(in the rows, 128 means zero)
Rotation paths and how fast each direction turns (deg/step):
Each turn is a multiple of 5 degrees from 10 to 175, or 0.
Each row of a path follows its step; steps can be skipped.

step 0: [131 130 123 118 115 129 138 125 129 139 135 127 126 127 122 124 131 130
 128 128 135 134 126 123 123 120]
step 1: [127 118 127 125 133 132 119 138 131 127 127 130 135 139 129 133 130 139
 123 136 131 125 134 131 123 124]
step 2: [136 126 129 132 127 111 132 119 127 125 134 130 132 128 129 132 124 136
 120 117 126 130 129 123 132 131]
step 3: [132 129 144 130 137 130 126 127 125 126 126 120 121 131 135 127 141 123
 127 132 131 126 124 133 133 128]
step 4: [122 129 123 125 132 122 129 126 132 134 133 118 128 122 120 119 118 118
 124 126 127 121 122 125 126 121]
step 5: [131 131 126 137 131 129 126 140 126 134 118 129 130 127 113 130 135 129
 129 139 129 130 133 127 125 134]
step 6: [131 120 116 123 133 129 136 125 136 115 134 132 126 128 124 132 124 129
 131 128 128 134 121 121 134 132]
step 7: [122 123 143 127 120 131 128 120 122 132 123 136 124 131 129 136 133 131
 128 138 125 125 122 121 126 126]
step 8: [124 133 127 117 128 125 131 131 137 136 135 124 124 139 134 127 124 127
 131 120 136 121 134 119 129 130]
step 9: [131 124 133 131 124 127 123 130 126 137 134 119 138 123 125 137 132 132
 126 130 135 139 131 135 121 124]
step 10: [134 122 121 131 144 119 130 127 123 120 130 134 123 136 128 126 124 127
 123 126 132 125 133 133 125 122]
step 11: [134 130 133 130 120 118 132 119 131 126 124 122 131 128 123 125 138 125
 123 137 117 127 125 132 137 126]
Directions:
[124 127 125 125 127 125 126 123 131 126 130 124 131 127 128 128 126 127
 129 128 126 130 130 127 130 129]	160
[127 127 131 127 128 130 124 129 127 125 132 130 125 126 127 125 125 128
 127 131 130 131 127 128 129 124]	120
[129 126 128 129 129 125 128 122 125 124 126 130 126 128 129 128 131 127
 131 127 131 129 124 129 128 128]	95

step 0: [126 125 128 120 132 137 127 130 134 133 130 136 128 134 120 119 126 119
 126 134 133 123 116 122 135 132]
step 1: [120 138 126 131 134 136 118 130 133 122 134 135 144 127 126 129 130 130
 126 129 122 128 125 124 133 129]
step 2: [124 133 121 125 125 128 127 128 123 140 125 127 141 134 137 134 138 140
 128 122 126 131 129 128 124 130]
step 3: [130 127 120 133 117 132 142 125 128 134 127 121 129 128 123 126 137 129
 139 121 133 122 131 129 131 130]
step 4: [135 123 126 135 126 135 122 123 119 124 138 116 127 132 127 126 130 115
 132 131 131 120 125 122 132 124]
step 5: [139 135 133 129 141 131 116 120 127 132 126 128 131 123 135 122 122 123
 128 126 128 120 133 122 126 130]
step 6: [127 137 136 118 124 116 117 123 132 129 119 126 134 125 125 125 126 133
 132 119 135 128 126 130 131 131]
step 7: [123 124 124 120 127 128 124 129 136 132 134 124 128 127 119 133 128 128
 136 116 130 131 130 141 127 116]
step 8: [127 115 119 129 131 140 126 127 135 131 128 125 122 132 134 123 123 134
 138 131 127 133 119 128 128 122]
step 9: [138 124 123 134 126 135 119 129 132 123 117 141 129 131 127 124 132 132
 128 134 123 119 123 127 134 127]
step 10: [129 130 128 119 133 124 122 129 128 134 129 132 133 131 126 128 143 129
 120 135 128 122 129 130 142 134]
step 11: [123 136 125 122 136 130 135 132 133 126 136 122 140 132 125 124 133 129
 137 129 129 127 133 136 127 139]
Directions:
[129 125 128 131 125 131 130 124 131 130 127 126 128 129 128 132 126 126
 128 131 130 127 126 131 125 128]	80
[127 128 124 131 133 129 128 127 125 126 129 128 129 127 127 126 125 125
 128 127 127 130 122 129 127 127]	95
[128 125 128 128 128 132 129 130 125 126 129 129 123 129 127 129 128 131
 132 127 132 126 128 125 127 127]	80

step 0: [133 134 124 119 126 118 129 130 122 137 135 128 128 126 127 119 126 131
 132 128 134 131 120 129 128 129]
step 1: [129 133 125 127 122 119 118 131 127 138 123 128 123 128 125 127 127 125
 133 134 128 119 129 135 123 124]
step 2: [134 130 136 126 119 117 123 127 139 126 133 125 128 126 125 129 130 129
 129 136 130 133 129 135 122 129]
step 3: [120 130 130 118 120 123 122 119 138 131 129 130 123 126 125 133 134 122
 129 126 125 129 126 124 130 127]
step 4: [121 131 125 129 133 117 122 123 134 123 126 127 126 129 134 127 131 125
 128 123 130 131 123 131 130 141]
step 5: [136 124 123 129 128 126 122 125 133 133 122 128 126 123 128 130 137 131
 129 120 136 128 127 132 139 132]
step 6: [134 137 125 130 120 124 124 132 125 121 131 125 121 120 133 132 126 133
 133 119 131 126 131 128 134 132]
step 7: [131 129 128 124 129 117 135 133 123 136 131 119 123 125 122 133 130 125
 135 120 128 132 133 130 130 128]
step 8: [130 127 119 126 124 118 126 128 122 136 132 124 124 122 125 129 127 128
 126 135 129 127 130 120 122 136]
step 9: [128 127 128 118 132 119 121 130 127 132 131 127 120 124 124 130 125 131
 123 132 137 128 120 134 123 123]
step 10: [125 132 132 126 121 126 114 131 137 135 131 119 122 132 126 119 128 129
 128 129 131 125 127 127 128 129]
step 11: [129 135 131 125 125 127 121 124 133 129 134 135 119 129 125 126 136 125
 131 130 124 134 129 140 128 135]
Directions:
[124 127 124 127 130 126 131 126 128 129 127 128 130 127 127 130 128 129
 125 128 127 130 123 125 126 129]	80
[128 129 129 128 125 129 128 130 132 125 128 126 128 126 127 130 127 133
 125 127 129 128 127 127 128 123]	100
[129 124 128 130 131 129 128 129 126 128 133 124 124 127 127 131 127 129
 128 127 128 126 128 126 130 130]	35
[129 130 126 129 127 129 129 129 123 130 126 126 128 128 132 131 128 128
 129 128 132 133 130 126 127 126]	45
[126 123 126 128 127 128 125 130 127 127 128 128 129 125 129 126 124 128
 130 128 124 132 128 130 130 126]	0

step 0: [125 128 128 129 127 134 130 127 136 127 129 130 131 123 140 127 127 131
 124 127 140 122 133 129 131 117]
step 1: [127 126 125 125 135 131 124 127 125 133 133 137 121 131 124 136 131 126
 134 134 133 119 127 135 128 133]
step 2: [117 132 117 133 130 119 127 129 131 132 125 128 140 128 124 124 127 126
 125 132 125 127 123 130 128 129]
step 3: [133 126 129 140 135 137 126 133 123 131 135 124 128 125 130 121 123 126
 130 126 128 136 126 133 126 127]
step 4: [123 123 133 125 124 132 125 128 132 138 125 118 123 130 115 127 126 128
 126 124 126 124 132 124 131 131]
step 5: [130 127 139 129 126 114 135 127 127 122 134 130 134 130 123 130 123 128
 133 123 125 130 126 128 124 130]
step 6: [132 129 123 116 127 130 133 137 128 124 125 122 125 120 130 127 132 136
 128 126 125 136 129 127 122 128]
step 7: [132 134 134 126 118 133 122 120 125 130 126 138 127 129 131 123 133 134
 133 126 124 126 129 121 130 124]
step 8: [132 133 120 126 126 125 137 118 128 128 125 122 126 137 136 136 129 123
 128 127 133 125 129 129 126 130]
step 9: [127 125 130 127 129 131 125 133 125 122 119 134 132 129 133 132 132 126
 123 136 132 134 119 135 137 130]
step 10: [122 127 124 133 129 131 123 128 123 130 130 132 127 124 131 131 126 119
 119 133 125 125 139 125 123 120]
step 11: [133 121 124 132 139 127 125 121 135 123 131 129 125 129 120 121 128 125
 127 129 135 122 123 124 130 130]
Directions:
[127 128 128 130 132 130 129 129 127 129 131 128 129 128 122 127 124 125
 124 129 126 129 127 125 130 129]	45
[131 127 126 132 127 132 126 125 131 129 129 127 127 128 130 123 130 128
 127 125 127 128 129 124 128 128]	95
[126 128 127 131 131 129 129 133 128 126 126 129 130 129 132 130 129 131
 127 125 126 131 127 126 127 130]	110

step 0: [125 129 122 129 131 127 130 128 123 122 130 136 117 126 135 122 121 128
 125 127 130 128 140 133 131 122]
step 1: [131 130 128 128 134 132 126 134 122 131 115 128 129 125 136 136 133 129
 125 132 123 126 131 138 125 127]
step 2: [132 130 131 127 136 129 127 134 127 125 131 132 136 140 120 130 130 120
 125 129 121 127 129 129 134 119]
step 3: [123 125 119 130 127 124 123 131 126 134 126 132 130 138 129 124 130 119
 133 125 138 133 138 129 127 128]
step 4: [131 125 126 126 133 132 128 135 131 129 122 125 119 130 123 126 132 131
 127 142 134 122 135 128 126 133]
step 5: [127 122 137 134 131 130 126 120 135 128 123 136 129 129 122 121 127 126
 124 133 120 129 133 134 123 124]
step 6: [136 130 128 135 125 123 123 128 129 125 128 129 127 126 131 131 134 129
 132 128 126 140 142 126 132 123]
step 7: [132 133 126 127 139 128 130 122 119 134 134 130 127 123 129 131 134 123
 121 136 136 128 134 128 126 128]
step 8: [130 124 126 125 130 132 132 129 123 126 126 144 130 130 132 126 125 130
 132 131 128 118 132 129 126 116]
step 9: [134 121 131 132 138 129 120 132 122 126 119 127 125 134 138 132 125 121
 134 126 126 132 130 130 130 129]
step 10: [129 135 136 131 135 120 127 130 131 130 128 129 130 139 124 133 137 125
 126 128 132 119 133 131 131 132]
step 11: [128 125 126 131 125 128 134 132 135 130 129 138 132 131 125 123 122 122
 130 137 138 132 133 135 133 129]
Directions:
[128 131 127 125 128 126 129 128 129 127 130 128 133 129 128 128 129 127
 127 129 134 132 128 126 127 127]	90

step 0: [127 136 124 123 130 137 131 130 123 126 129 126 130 124 121 121 126 125
 135 127 120 133 124 128 128 120]
step 1: [126 128 123 126 119 134 122 128 133 128 134 128 120 128 131 122 136 127
 133 121 122 130 121 129 125 123]
step 2: [129 133 123 126 122 123 131 135 128 127 132 133 130 123 127 125 133 132
 131 124 126 131 116 122 137 126]
step 3: [121 127 123 130 127 133 137 125 130 124 128 124 135 132 123 120 134 125
 127 123 127 131 120 123 131 121]
step 4: [135 118 121 126 129 130 131 130 135 135 134 130 126 131 127 122 137 130
 128 123 129 131 122 125 124 126]
step 5: [127 126 126 125 136 131 135 132 123 132 129 137 132 128 127 123 131 135
 137 121 127 131 125 128 136 127]
step 6: [129 131 129 122 128 136 131 124 131 126 129 132 130 134 117 121 132 124
 134 122 126 132 129 134 126 123]
step 7: [136 128 121 123 125 134 123 134 128 132 126 134 120 129 128 119 130 124
 134 126 121 132 123 127 130 129]
step 8: [127 136 126 123 126 138 127 129 123 123 130 128 131 122 129 126 132 133
 135 125 125 133 117 127 135 125]
step 9: [123 129 122 126 119 131 133 128 130 127 135 124 124 128 121 128 137 120
 129 123 122 130 121 128 129 124]
step 10: [133 126 122 130 125 125 132 135 131 127 128 127 124 131 131 120 136 134
 128 119 127 131 118 122 132 128]
step 11: [128 128 122 126 135 130 139 129 128 129 132 127 137 125 124 123 131 133
 131 125 126 132 124 123 129 117]
Directions:
[130 129 128 124 128 132 128 126 125 128 125 130 125 131 125 130 129 129
 131 131 127 126 129 128 128 132]	45
[133 130 127 129 128 128 129 128 129 126 122 126 129 131 127 124 126 126
 126 130 128 129 128 125 128 127]	100
[132 125 131 129 127 124 126 129 122 129 128 128 128 128 128 127 125 131
 130 126 127 130 125 126 129 129]	130
[131 129 128 126 129 126 127 128 129 129 127 129 127 127 134 129 131 131
 129 129 128 128 131 125 132 125]	125
